Each row is where one point has got to under a steady rotation. How many steps took it there?
The counts run from 0 to 304.
[  6  14   0  -5  -2   8   3  -8 -16  11   2  17 -13   1  12   9   0   6
   5   6  -5   1 -12 -11   0  -1  -6  -3   2  -8  14  -8  24  10  -7  -4
   7  -3  -7  16   6  13  12   2   2  -6  -9  -7   8 -11  11  -8  18  -1
   2   0 -10   4  12 -19 -12  -5  15 -10   3   2  11  12  21   1   9  -7
   2] => 150
[  7 -11   0  10   4 -11   1   3 -11   8  16  -9  -7   0 -10   2 -10  -4
   9  24  -3  -1  -7 -17   3  -4  -6   2   4  -6  17   2  26  -2  -1  -7
  -5   0  -7 -12   7  15   2  -2  -7 -17   4  -3  -8 -10   8  -7  15   0
   5  11   3   3  -2 -17 -14 -14  -1   7  12 -13  17  10  10  -1   2  -2
   2] => 238
[ 15  -2   3   3   0  -6   9  -9 -15  -5   3   6 -11  -1  11   2   5  -5
  -1  14  -9   0 -13 -10 -16   6 -12   6   2  -5  21   1  10  -6   2 -13
  13 -11  -1   2  -2  31   3  -8 -14 -20  -6   9  -8  -1   9 -12  19  -6
  -3   0   1  -4  -2 -14  -5  -7   1  -8  -6  -1  17   0   9  -2  12  -6
  10] => 188
[  9 -17   2   2   5 -12  11 -14  -7  -6  14   1   2   3  10  17  -2 -13
  -8   9  -4  -9  -3   6  -4   6   6   6   2   1  13   1  12   3   8  -4
 -13  13   4  -4  -3  13   7   7   1 -13  -3   1  -7   0   4 -15  20  -7
  -5  -8   6  16   0 -27  -6   9  -1   1   8 -25  15   1  -5  11  14   3
   6] => 214
[ 10  -3   5  -1  -1   5  -2 -13 -11   0   6  18  -4  -6  -1  16   4   6
   3  22   3  -4 -19 -13   5  -6  -2   1   3  10  12   2  23   8  -6   1
   4  15  -1   6  17  14   9  -4 -10 -19  -1  -8   5  -6   4  -1  -2  -7
   7  11  -2   0  11 -18  -7   7  11   7  14 -13  13  -1  19   6  12   7
  -4] => 290
[  0 -13   7 -10   4  -3  11  -5 -16  -8  13   0  -1   4  10   8   1 -13
  -5  15  -3 -14 -13   5  -1  -3   1   1  15   1  18  -3  28   7  -4   0
   8  -5   3  -9  -2   9   4   4   5 -12  -8  -7  11 -11  14   1  22   1
   1   4   5  12   1 -25  -1   7  -1  -2   6 -20  16   2   2   9   6   9
   5] => 205
[  7 -14   3  -6   1  -7  11   0  -9   1  15   0   0  -1  -1   7  -3 -12
  -2  17  -5  -2 -10  -5   2  -1  -7   5   9   0  19   1  29   3  -3  -5
  14  -9  -1 -10  10  22   2  -7 -12 -20  -5   1   2 -11   5  -7  22   2
   6  11   6   3  -6 -19  -6  -6 -10   0   4 -14  13   5  11  -1   3  12
  -1] => 72
[ 17  22   2  -1   5  -1   2 -15 -10   2   9  16  -4  -9  17  13   4  10
   7  15  -8  -1  -9  -6   2   8  -3  -3   3 -15  20   1  12   2 -11  -1
   7   4   2  12   0  21  -1  -6  -7 -10  -2  -4   5   4  11  -5  12  -3
   0  -8  -8 -13  11 -14  -3  -1  21  -4   1 -12  11   4  14  -3   7 -12
   5] => 13
[ 23   7   8   8   8   6  -2 -11  -9   2   1  14 -14  -6   5  14  -2  13
   6  16   3   2  -9 -13  -4   3  -3  -1  -7  -7   8  12   1   2   1   2
  -8  17  -9   7   5  23   2   0  -2 -11  -3   2 -15  -3   1 -15  16  -6
  -3 -13 -11  -5  15 -16  -9  -8  15  -5   2 -12  11   0  -3   5  15 -14
   0] => 137
[  8  -1   0  -3   5   4   0  -7  -7  22  14   2  -6  -8  -2  20  -3   6
   3  13   5   2 -14  -8  15  -4   1 -11   6  -4   6   9  26  18  -9   9
  -8  16  -8   0   6   3  -2  -2  -2  -8   3  -1  -2  -9   6   0  19  -6
   9   4  -6   7   8 -20 -14  -2   2  12  17 -19  11  10   8   9  -3   2
   0] => 119
[  8  -1  -1 -10  -3 -15  13  -7 -10  18  15  -2  -3  -9  11   7   3 -13
   0   4  -6   2  -3 -10  -1   0  -9  -5  11  -7  18   0  27   2  -8  -3
  12 -10  -2 -11  -3  19   1  -6   1 -16  -1   9   3  -4   9  -1  26  -4
   9  -2   2   3  -5 -18  -1 -12   1   6  -2 -13  16   9  12  -5  -2  -4
   9] => 66
[ 10  -5  -5  -7  -6  10   1 -10 -13 -12   1  13 -10  -6  13  14  11  -4
 -11  18   6 -12 -32  -5  -6   1 -11  -5   7   9  11   7   7  11  -7   0
   8  16   3   4  -4  10   5  -6  -5 -17  -8   1  -2   2   7   0  12  -8
  12  -3  -5   6   5 -18  -4   8  10   4  16 -10   8  -1   2   8  10   3
  10] => 166
[  9   0  -2 -10  -5 -15  11  -5 -11  17  14  -3  -3 -11  11   7   5 -13
  -1   8  -8   1  -4 -12  -1   0 -10  -6   9  -5  18   1  24   0  -6  -3
  11 -10  -3 -10  -3  21   0  -6   1 -16  -1  10   1  -1   7  -2  27  -2
  11  -4   2   3  -4 -19   0 -13   1   6  -3 -12  14   8  11  -6  -1  -6
   9] => 65
[ 10   1  -3  -9  -9 -14   8  -5 -12  15  13  -2  -4 -13  13   5   7 -14
  -2  12  -8   0  -3 -13  -3  -1 -11  -6   7  -4  17   2  22  -3  -5  -3
  10  -9  -4 -11  -2  23  -3  -5   0 -17   0  11  -2   0   6  -3  27  -2
  12  -5   2   2  -4 -18   2 -13   3   7  -5 -11  13   8   9  -6   1  -7
   9] => 64
[  5   4  -8  -6 -10   6 -15  -4 -18  13   3  10 -20  -6   4   6   4   4
   5  20   7  -1 -24 -20   6  -8  -8 -10   5   2   8   1  18   8  -8   0
   5   4  -7   3   5  12   7  -7  -1 -16  -4  -1   0 -14   7   1  15  -2
  15   2  -8  -1   4 -16  -9  -9  10   6  14  -3   8  11  14  -2   0  -8
   4] => 281
[ 18  -5   6  -3  13   4  -1   8  -5  -2   5   3  -5  -7  -6  17  -4   1
  -1  28   6  -8 -15   0   7 -10  -1   3  -1   1   6  11  16  14  -8   4
  -7  11  -8  -7   8  17  -6  -3   1 -11  -5   2  -9 -11  -1   0  25   1
   3   0  -8  -1  12 -28  -6   1  -3   4   6 -22   3   6  -2  12   5  -3
  -7] => 250
[ 10  -6  -3   3 -10 -13   9  -9 -19   8   8   4  -9 -17  15   8   6 -20
  -7  16  -8  -2   1  -7  -3   0  -8   3  -2   4  17   4  12  -8   0 -10
  -4  -3  -5  -5  -5  24   0  -2  -3 -15   7   7  -3   0   6  -4  20  -8
  12 -12   4   0  -7 -23   1  -7   3   7  -7  -8  13   8  11   3   4 -12
   9] => 60
[  3 -12   4 -10   2  -5   6  -3 -12 -13  14   2   3   7  10   9   2 -12
  -6  21  -5 -15 -14   5   0  -2   1   3  12   3  18  -2  26   5  -2   0
   7  -2   5  -7   2  13   3   2   0 -16  -9  -7   5  -8   9  -4  21   5
   0   4   7  12   2 -24  -1   8  -3  -4   8 -22  12  -1  -1   6   9  11
   2] => 207
[ 11   4   3  -6   1 -14 -12  -8 -11   6  13   7  -4   2  11   9  -5  -2
   7  19  -7  -3   4  -1   8  -1  15   0  -3  -5  10  -1  14   1   8   4
 -11   0   0  -1   7  25   1   4   7 -13  -4   0  -6 -12  -1 -16  27   8
  -6 -11   1  -2   7 -26  -3  -4   4  -8  -1 -25   6   4  -5  -1   6  -8
  -2] => 95
[ 20  -1   8  13  11   7  -3 -11 -10  -8   4  17 -12  -5   2  14  -8  12
   5  22   4  -2 -11  -6   1   5  -1   6  -6  -3  10  11   0   3   2  -2
  -9  18  -6   8   8  23   3  -2 -11 -14  -1  -5 -10  -9   1 -15   8  -5
  -1  -9  -8  -8  10 -17 -10  -3  11  -6   9 -17  11  -1  -1   8  12  -6
  -4] => 134
[ 10  -4  -9  -1   2 -17   0 -12 -11   6  14  -1 -10  -4  18  11  -3 -12
  -1   8  -2  -2  -2   3   1   9   3  -3   3 -11  13   4   5   5   2  -6
 -10   2   3  -5 -16  17   0  -3   4 -12  -1   9  -8  -5   8 -11  31  -5
   1 -20   0  -1  -7 -23  -4  -7   1   3   4 -21   9  11  -7   0  -3 -14
  13] => 223
[  6 -11  -2  -1  -4  11   9 -12 -14  -6   2   9 -11  -3   9  14   6  -4
  -8  10   8 -10 -28  -9 -10   0 -14  -4   8   7  11   3  13  13  -6  -5
   2  18  -1   4  -4   2  13  -1  -2 -14  -6  -3   1  -1  11   0   7 -12
  11   1  -6  14   5 -18  -9   5  12   5  19  -6  16   1   7  11  12   3
  11] => 163
[  8   0 -10   2  -4 -15  -9  -4 -15   8  15   2 -10  -4  11   6  -4 -12
   1  24  -8   0   0   0  12   6   3   1   0  -8  17   3  12  -2   1  -6
  -6  -7  -1  -1  -2  25  -5  -6  -9 -14   3   1  -4 -11   7 -11  30   4
   7 -10   6  -8  -9 -22  -5  -7  -2  -1   3 -15   3  14   5  -4  -5  -8
   5] => 228
[  8   2  -9   0  -4 -15 -10  -2 -13  11  15   1  -8  -4   9   7  -4  -9
   2  23 -10   2   0  -2  11   6   3   1   0  -9  17   2  15  -2   0  -5
  -5  -7  -3  -2   1  25  -6  -6 -10 -15   2   3  -5 -10   5 -11  31   4
   5  -7   7  -6  -7 -21  -6  -8  -3   0   2 -15   4  14   6  -6  -3  -7
   4] => 229
[  9 -13   3  -7   3  -8  10   1  -5   2  15  -2   1   1  -3   8  -3 -10
  -2  16  -6  -1 -11  -6   0   0  -6   5   8  -1  17   2  29   5  -3  -3
  13  -6  -2 -10  11  23   1  -7 -13 -20  -7   5  -2 -10   2  -9  23   2
   3  12   7   6  -3 -19  -7  -4 -11   0   5 -15  13   3  10  -1   5  13
  -1] => 73
[ 12  -7  -2   3  -5 -15  11 -13 -17   8   6   8  -8 -14  15  12   7 -18
  -8   9  -7  -1   2  -4  -7   3  -5   6  -4   2  17   1   8  -3   0 -12
  -8   2  -2   0  -7  24   3  -2  -1 -14   5  10  -4   2   5  -8  20 -13
   5 -14   4   1  -4 -25   0   0   2   7  -7  -8  13  10  13   3   7 -14
  12] => 58
[  8 -11  11   4   2   0  19  -6 -24   9   0   3 -15  -7   6   5   7 -12
  -7  12  -6   0  -8  -5 -13  -5 -10   4   1   1  15   4  20  -2  -1  -9
   4  -9  -9   0  -3  21  -1   2  -5  -9   0   7  -1  -8  14  -2  24 -11
   1   1   2   6   1 -22  -4  -1  -5  -1 -12   2  19   8  11  11   8  -3
  10] => 194
[ 14   6  -2  -5   5  -2  -7  -8   0  -3  14  11  -4   1  10  12 -14   8
  11  11   2  -6  -5  -8   7   5   1  -2   1 -11  10   2  10  10   1   3
  -2  12  -2  -1   7  17  12   2   7 -14 -10  -8  -2 -11  -2 -19  19   9
   2 -14  -9   0   9 -19  -7 -15  16 -11  15 -27   6   3  -5  -5   8  -7
  -6] => 262
[ 19  -2   6  -5  13   4  -1   6  -4   1   5   4  -4  -7  -5  18  -4   3
  -1  24   6  -8 -13   0   8 -10   1   0  -2   0   6  11  17  15  -8   7
  -6  13  -8  -7   9  16  -5  -1   4 -10  -5   3 -10  -9  -3  -3  26   1
   3  -2  -9   1  14 -27  -6   1  -1   4   5 -24   4   6  -3  11   6  -3
  -6] => 251
[ 11  -3  -5   9  -2   1  -5 -10  -9  -2   6  18 -15   1   6  12 -16   1
   5  11   1   1  -4  -8   3   5  -3   8  -9  -4  10  -2   6   7   6 -12
 -12   9  -7  11   7  18  17   1  -4 -14  -5  -7  -5 -17   0 -24  15   0
   3 -12  -8  -1   0 -21 -16 -13  10 -11  12 -10   5  10   6   2  10  -8
  -4] => 268
[  7  -5  -9   3  -3 -15  -4 -10 -16   5  15   2 -11  -5  15   8  -6 -14
   0  18  -4  -1   0   4  10   7   3   1   1 -10  17   3   9   1   0  -8
  -9  -4   1  -2 -10  20  -2  -6  -4 -12   3   1  -1 -12  10  -9  30  -1
   6 -16   5  -6 -11 -24  -6  -7  -1   2   4 -17   5  14   2  -1  -8 -11
   8] => 226
[ 12  -1  -8   8  -7   2 -10  -6 -10   2   3  15 -17   0   5  10 -10   1
   4  15   1   1  -8 -13   1   3  -7   4 -12  -2   8   1   5   4   7 -10
 -11   9 -10  12  10  21  13   1  -6 -14  -5  -2 -12 -13  -3 -23  19   0
   6  -9  -7   1   1 -20 -16 -14   9  -8  10  -4   4   9   7   1  12  -9
  -2] => 270
[ 15  16   4   4   6   0  10 -16 -11   3   8  17  -4  -8  15  15   1   7
   5  11  -9   1  -4  -5   1   9  -5   2   1 -14  22  -1  16   1  -9  -5
   5   3   0  14   2  20   2  -4  -9  -8  -1  -7   9   3  13  -8   9  -6
  -1  -7  -6 -10  10 -16  -6  -2  20  -6  -1  -9  14   7  20   0   9 -10
   3] => 15
[ 16  21   0  -1   4   0  -3 -13 -12  -1   8  16  -5 -10  17  11   6   9
   6  19  -6  -3 -12  -6   4   7  -3  -4   3 -13  19   4  10   2 -11   0
   7   5   2  10   0  22  -3  -7  -7 -11  -2  -5   2   5  10  -3  13  -2
   1  -9  -7 -14  11 -14  -1  -1  22  -4   2 -14  10   3  11  -3   8 -13
   5] => 12
[ 13   5   2   7   6   4  -2 -20 -19   2   5  12 -15 -11  14  14   5   8
   4  18   5  -5 -16  -6   3   4   1  -7   4  -5  12  10   3   5  -8   2
  -9  21   1   5 -10  10  -1  -2  -1 -10   6  -6   0   1  15   2   6 -13
   4 -13  -7  -5   9 -17  -4   4  19   8  11 -16  15   3   3   7   4 -14
  11] => 6
[  7   0  -3  -3  -6   8   8  -8  -9   5   3   7  -7   3   5  12   7   3
  -4   6   0  -5 -25 -19 -11  -1 -13  -6   6   3  10  -2  23   9  -4  -1
   5  14  -5   7   5   5  13   4   1 -13  -9   0  -6   4   6  -8  11  -7
   6   8  -6  20  13 -16 -13   1  13   1  15  -1  18   2  13   6  21   2
   7] => 159
[ 12   3   4  -1  -7  -4   2 -21 -15   2   8  16  -4 -12  21  11  11   0
  -2  16  -6  -3  -6  -9   1  12   2  -2   7   0  20  10   4 -11   1   7
   9  12   1   3   2  26  -3   1 -11 -18   0  -1   4   5   6  -9  10  -4
   9 -12   7   3   6 -13   6   2  14   0   2 -20  14  -5   6  -4  13   2
   5] => 177
